Families of rows that turns and mirrors carry onto each other, the same ones carrying the whole set onto itself: the rest of each named row's family, in list order:
4 families of 8 rows:
k474: [  1  -2 -15 -20  23 -23  23  -5 -12 -14   4  -9]
k546: [  6   1  -6 -18  11  -4  15  24  11   3 -11  12]
k606: [ -8   8 -16 -27   0 -26   8   0  12  21  -1 -10]
k680: [ -1   3 -13 -23   0 -33   6  -3   2  22  -3 -13]
k100: [-15  -3  -5  -6  15 -14   1  -1   1 -13   9 -24]
k325: [  8  -4   2  -8  22 -15  32   7  -1   2  -5   5]
k513: [-17   5 -15 -22   0 -22   9  -5  12 -10 -10 -14]
k161: [ 19   6  -6 -20  -5 -11   2  20   3  -9   3  -1]
k509: [-21   5 -14 -14   5 -22  18 -13   5   3  -6  -8]
k951: [ -2  -2  -5 -16  12  -8 -10  17  -1  15   6 -28]
k960: [ 22   1   3 -10   7 -23  19   3  -9 -10   9  -8]
k280: [ 12   3  -8 -20  -4  -9  -1  20   6 -16  -8   0]
k217: [ 12  -9   3  -6  21 -24  27   5  -7   9  -7  -1]
k388: [-16   0   5  -5  18  -9   4   6   5  -3   6 -27]
k14: [ -8   4 -13 -25   2 -17   8   5   4  31  -8 -11]
k505: [ -4   9  -5 -20   3  -6   3  17 -10  28  -7  -3]
k464: [-19  -2   2  -7  17  -7   0  11   7  -8  -5 -22]
k639: [  7   7  -3 -20   5  -3   2  13 -16 -15   3 -22]
k712: [-23   6 -11 -18   9 -17  15  -4  15  -7  -4 -14]
k894: [ 18   3   1 -10   2 -12  14   6 -13 -18   3 -14]
k73: [  1   2  -3 -21  13  -1  -5  19 -12  -3   5 -26]
k870: [  2  -6  -1 -11  18  -4  12  25   7   3 -18   7]
k506: [  0   9  -3 -15   1  -1  -3  23  -9  15  -6   5]
k424: [-14   6 -16 -16  10 -24  18  -7  -5  11  -3  10]
k160: [ -7  -1 -16 -14  20 -20  16   4  -5  16  -4  17]
k404: [ 22   1  -4 -15   0 -30  14   0  -9 -10   2  -8]
k578: [  6  -5 -13 -16  17 -11  16  17   5  13  -9  16]
k633: [  9  -6  -9 -15  20 -20  34  -1  -6  -5  -6  -2]
k865: [ 15   3  -4 -11  -3  -3  -5  24  -2  -1  -2   4]
k518: [ -2   2   1 -13   9 -18  -4  10   2  25  10 -22]
k620: [ -9   0 -15 -17  21 -19  10  -5  -7 -20   8 -14]
k692: [ -4  -5   4  -7  17 -18  -2  11  -2  24   1 -22]

The rest of the family of k404: k680, k513, k280, k217, k464, k870, k692
The rest of the family of k639: k474, k505, k73, k506, k424, k160, k620
The rest of the family of k509: k100, k951, k14, k894, k578, k633, k865

